In the data rows, the value 128 means zero.
Some points, each followed by its number:
[113 180 158  96  50 164 198 163 181 239 210 181  83 159 180   0 154  35
 128  85 116 139  79 189] 0
[133  97 136 146  93  95  86 118  73  67  64  71 121 116  94 191  98 181
 121 160 155 106 140  95] 1
[132 185 174 148 181 137 173 145 193 154 174 210 168  81 117 119 135 143
 124 123  82 139 125 105] 2
[110  75  49  80   0  92 107 121  43 159  84  21   0 255 180  47 143   2
 159 102 211 153  51 220] 3
[113  83  53  77   0 100 115 141  52 178 107  18   0 255 204  32 156   0
 162  90 205 143  43 231] 4
[123  94 146 117  66 137 100 122 101 125 110  53 100 147 141 117 131 170
 120 158 161  97 131 130] 5
[117 180 141 144 125 121 181 133 172 168 168 224 121 125 146  82 132  71
 122  99  88 143 107 156] 6
[115 124 162 151 196 121  75 125 133 109  71  65 142 100  66 157 129 170
 107 126 146  74 176 116] 7
[146 162 154 158 192 147 149 112 171 137 144 196 176  69 104 140 126 159
  99 127  64 128 163 109] 8
[114 138 130 147 106 105 197 152 129 179 146 187  98 132 135 118 155  46
 107 103  92 163 106 188] 9
[127 171 158 157 229 114 152 161 180 116 139 179 192  66 103 163 122 156
 123 112  92 138 157  97] 10
[129 158 185 157 210 134 113 153 154  80 128 129 194  50 107 191 106 220
 126 145  98 108 173  59] 11
[106 121 126 200 255 120  93 155 146  76 111 170 219  82  72 180  92 147
 139 151 159 131 166  80] 12
[115 146 126 165 140  86 128 126  95 111  84 151 133 112 107 165  94 119
 127 112 105 158 132 119] 13
[119 161 151 110  72 161 162 142 167 198 193 198 130 141 176  37 148  91
 109 116 111 133  85 169] 14
[125 160 127  97 102 182 179 163 197 202 216 151 127 157 189  25 183  99
 119 118 123 123  93 159] 15
[123 100 104 141 154  85  83 106  66  85  65 112 117 146 104 203  87 117
 136 127 135 164 150 117] 16
[169 153 154 125 104 165 192 135 182 196 217 215 143 114 152  15 147  63
 112 104  95 137  91 143] 17
[129  87 126 144 213  96  42  89  92  35  52  35 157  71  53 255  99 246
 165 180 154  85 196  71] 18
[141 124 124 149 210 125 100 108 122  80 105 130 174  84  96 195 104 173
 130 140 102 136 173  85] 19
[132 136 154 169 245  89 102 108  88  44  52 139 172  58  77 255  65 207
 141 144 107 126 186  62] 20
[144 150 157 146 204 114 154 118 163  31 108 179 214  75  93 217 116 194
  79 207  90 163 180  46] 21
[116 126  24  80  63 164 139 132 101 140 129  30 147 207 145 141 169 114
 187 164 148 110  94 175] 22
[110  89  44  60   4 122 129 148  94 187 138  40  13 255 229  31 179   0
 189  75 208 140  53 225] 23
[125 184 130  82  89 149 160 153 195 201 193 160 110 121 158  57 100  99
  88  69 124 153 126 222] 24
Which point above is nearest to each new point by angle, seen from the average point of the numbered points? Its number follows each.
[127 131 164 147 221 153  84 144 143  95 115 104 197  69 102 186 130 230
 125 160 125 102 171  67] 11
[129  96 134  81 176 158 140 149 195 152 174 126 133 142 168 133 157 137
 127 130  98 127 131 103] 15
[110 141 127 135 129 109 154 163 116 134 130 147 145 125 140 148 148  79
 132 111 121 162 112 150] 9
[117 140 170 124 159 149 116 169 150 134 140 102 158  85 112 149 154 202
 104 146 114 107 148 111] 11
[137 120 172 178 236 115 153 120 161  97 174 216 175  44  57 197 104 209
  78 147  23  99 227  67] 8
[126  64 133 137 132 101  50 104  54  59  39  30 126 141 104 218 100 201
 126 146 171 107 155 102] 1
[125 112 165 131 137 157 134 122 153 120 152 129 164  91 128 102 152 186
 109 169 133  89 132  83] 11
[126 203 178 139 194 134 197 169 214 170 174 216 173  58 120 110 104 155
  93 106  61 133 131 100] 2
[136  91 117 113  77 130  88 121  85 110  88  39  98 162 128 134 135 165
 131 150 163 103 132 127] 5
[135 149 155 158 172 116 141 134 129 120 131 167 160  91 116 155 124 139
 110 122 104 148 149 107] 10
[143  89 136 126 143 156  77 115 113  89 124 108 145  99 114 175 143 192
 138 160 131  93 162 112] 18
[137  70 111 102  56 146  78 107  76 121  99  33  77 170 144 120 140 148
 132 159 174  98 116 132] 5
[113 117  59  99 104 125 121 158 138 169 153 101  88 187 153  69 175  72
 167  98 161 119 114 198] 23
[133  96 134 130 177 141  76 109 106  82  95  68 155 111 113 189 126 198
 136 154 146 102 167  88] 18
[124 134 138  96 118 166 147 109 165 161 130 150 145 148 160  99 128 133
 122 145 149 100 123  86] 15
[122 120 107 106 118 121 114 143 121 156 152  95 101 190 158 104 174  87
 159 107 175 120 118 144] 23
